Named turns come first, each shown by rows before and after it. Which turns, in which order, take the first row of each pair that follows to the second? Write the first one first, as in the answered first pair.
Nokol:
[-0.08 -0.12 -0.51 -0.69 -0.46 -0.44  0.25 -0.16  0.45]  ->  [ 0.89 -0.06 -0.53 -0.65 -0.49 -0.56 -0.13  0.05 -0.06]
[ 1.83  0.33 -2.22 -1.58  1.44 -1.09 -0.44 -1.33  1.12]  ->  [ 2.85  0.84 -0.99 -0.31  1.97 -0.74 -1.85 -0.12 -0.10]
[-3.52 -0.03  0.79  1.03  0.21  0.67  0.86 -1.36 -0.67]  ->  [-2.30 -0.31 -1.07 -0.08  0.34 -0.43  2.38 -2.26  0.01]
[ 3.00 -2.45 -3.72  0.80  1.03 -1.29  1.83 -0.36  1.46]  ->  [ 4.42 -1.46 -1.62  2.65  1.81 -0.35 -0.32  1.52 -0.63]
ziso:
[ 1.86 -1.16  0.52  3.14  1.40  4.29 -0.72 -1.04 -4.09]  ->  [-1.36 -1.57  0.71  3.00  0.78  5.05 -0.36 -1.73 -3.21]
[ 1.64  1.93  0.83  3.73  1.05  1.38 -1.04  1.44 -4.50]  ->  [-2.75  1.62  1.65  3.74  0.18  2.50 -1.13  0.52 -3.47]
[-1.37  0.61  0.65  1.53  0.17  0.72 -0.50  0.00 -1.24]  ->  [-2.40  0.26  0.35  0.88 -0.07  0.73  0.09 -0.67 -0.73]
padi:
[ 1.91 -1.31  0.55  1.65 -0.31  0.08 -1.45 -0.07 -1.80]  ->  [-2.01 -1.56  0.23  1.28 -0.92  0.71 -0.36 -1.53 -0.76]
[-3.24 -0.50 -1.36 -3.32 -1.46 -0.72  0.91 -1.99  4.05]  ->  [ 6.18  0.59 -0.88 -1.15  0.64 -1.95 -1.41  1.34  0.21]
[ 4.37 -1.22  0.44 -1.82 -1.17 -0.22 -1.12  2.23  1.01]  ->  [ 0.34  0.51  0.11  2.44 -0.74  3.11  0.09  1.34 -3.66]
vazuf:
[-0.02  1.33  1.07  2.68  1.27  0.34  1.04  0.44 -3.62]  ->  [-4.42  0.09  1.03  0.17 -0.05  0.23  1.92 -1.12  0.02]
[ 2.87  0.56 -0.71  0.92  0.17  0.70 -1.44  2.27 -0.96]  ->  [-1.49  0.98 -1.18  2.12 -0.30  2.42  0.11  0.75 -1.86]
[-1.78 -0.21 -0.74  0.17  1.12  0.43  0.99  1.66 -0.55]  ->  [-1.54 -0.81 -0.58 -1.16  0.82 -0.34  0.77  1.72  1.00]
[ 2.43 -1.17  1.28 -2.32  0.28 -0.88 -1.71  1.71  0.84]  ->  [ 1.72  0.26  0.77  1.11  1.09  1.15 -0.79  1.49 -3.28]
Then:
Between the rows of a pair lie two turns.
[ 0.47 -0.12 -2.35  0.38 -0.73 -0.29  2.59 -2.14 -0.25]  ->  [ 2.66  0.04 -2.02  0.44 -0.28 -0.71  1.72 -1.42 -0.81]  vazuf, padi
[-1.86 -0.69  0.98 -1.91  0.04 -0.74 -0.32  1.13  2.93]  ->  [ 3.38  0.31 -0.45 -0.19  1.32 -1.21 -0.05  2.32 -0.30]  Nokol, vazuf
[ 3.50 -0.24 -1.24 -3.97  1.19 -4.25  0.30 -0.82 -0.51]  ->  [-4.74  0.54 -1.56 -1.56  0.24 -0.99  2.52 -3.16 -2.34]  padi, vazuf
[-2.42 -0.55 -0.79 -0.30 -0.67  0.20  0.96 -0.84  1.56]  ->  [ 1.60  0.45  0.03  1.98  0.49  0.45 -0.28  0.98 -1.62]  vazuf, padi
[ 1.15 -1.76  0.31 -0.72  0.78  0.41 -1.54  2.74 -0.51]  ->  [-2.69 -2.12 -0.22 -1.07  0.07  1.37 -0.11  1.32  0.27]  vazuf, padi
[ 4.12 -0.71  1.40 -2.12  0.37 -1.94 -1.32  1.73  2.34]  ->  [-4.98  0.24  0.18  0.75 -0.40  1.87  2.06 -1.52  0.03]  vazuf, padi
[ 4.43  0.74  1.80 -0.11  0.78 -0.91 -2.32  2.96 -0.13]  ->  [-5.29  0.01  1.72 -0.99 -0.97  1.21 -0.40 -0.15  2.48]  padi, vazuf
[ 0.05  0.29 -0.52 -2.17 -1.12 -0.75 -1.37  1.86  0.27]  ->  [-2.40  0.53 -0.60 -0.92 -1.02  0.54 -0.59  1.15 -0.94]  padi, padi
[-1.50 -3.14  2.60  2.22 -1.94  0.67 -3.47  0.96  3.18]  ->  [ 4.33 -2.75  1.05  2.81 -0.81 -0.56 -3.04  1.94  1.26]  Nokol, padi
[ 4.50  0.43 -4.56  2.91  0.84  0.58  3.09 -1.46 -5.77]  ->  [ 1.56 -0.53 -6.25  0.94 -0.12  0.08  5.12 -3.67 -3.56]  vazuf, Nokol
[ 3.32 -0.49  2.60  0.83  0.42 -1.45 -2.50  3.38  0.62]  ->  [-5.48 -0.33  0.58  2.14 -0.83  1.26  1.20 -0.42  0.03]  padi, Nokol
[ 7.97 -0.53  2.50 -1.04  1.34 -2.40 -3.16  3.50 -0.93]  ->  [-6.10 -2.31  1.79 -4.73 -1.91 -0.51  0.39 -1.46  5.20]  padi, padi
[-5.37  1.65 -0.94  1.16  2.05  4.68  1.81 -3.24 -2.65]  ->  [ 7.46  0.49 -0.33 -2.68  3.31 -0.77 -1.84  0.59  0.09]  padi, vazuf
[-0.30 -0.46  2.16  0.92  0.52  0.89 -0.67 -0.12 -2.53]  ->  [-1.06 -1.76  0.43 -1.99 -0.28 -0.59  0.97 -1.91  0.68]  padi, Nokol
[ 2.69  0.28  0.48 -1.96  0.54 -1.89 -1.81  0.41  0.29]  ->  [-3.40  0.19  0.12 -1.72 -0.53 -0.09 -0.09 -1.63  0.94]  padi, padi
[ 5.74  0.14 -3.36  0.03  0.36 -1.95  2.52 -0.25 -1.60]  ->  [-4.15  1.24 -0.47  3.66 -0.35  2.67  2.11 -0.79 -3.72]  Nokol, vazuf
[ 2.32  1.83 -0.79  2.17  2.84 -0.77 -0.72  1.48 -1.73]  ->  [-2.59  0.90 -2.97  0.38  1.52 -0.74  2.54 -1.55  0.47]  padi, Nokol
[ 0.62  0.76  3.92  2.25  0.26  1.06 -2.64  2.59 -0.56]  ->  [-2.47 -0.69  3.63 -0.88 -0.77  0.23 -2.04  1.10  3.37]  vazuf, padi
[ 1.61 -0.85 -1.59 -1.80  0.01 -1.28  1.00 -0.66  1.27]  ->  [-1.51  0.24 -1.89  0.44 -0.08  0.67  2.08 -1.61 -1.19]  padi, vazuf
[ 1.93 -1.55  1.86 -3.00  0.15 -1.75 -3.08  0.45  3.60]  ->  [-4.59  0.77  1.19  2.53  0.25  2.86 -0.74 -1.22 -2.26]  padi, vazuf
[-2.63 -1.46  0.19  0.71  0.49  1.26 -1.17 -1.00  0.85]  ->  [ 1.91 -1.33  0.80  0.95  1.21  0.25 -2.44  0.70 -0.10]  vazuf, vazuf
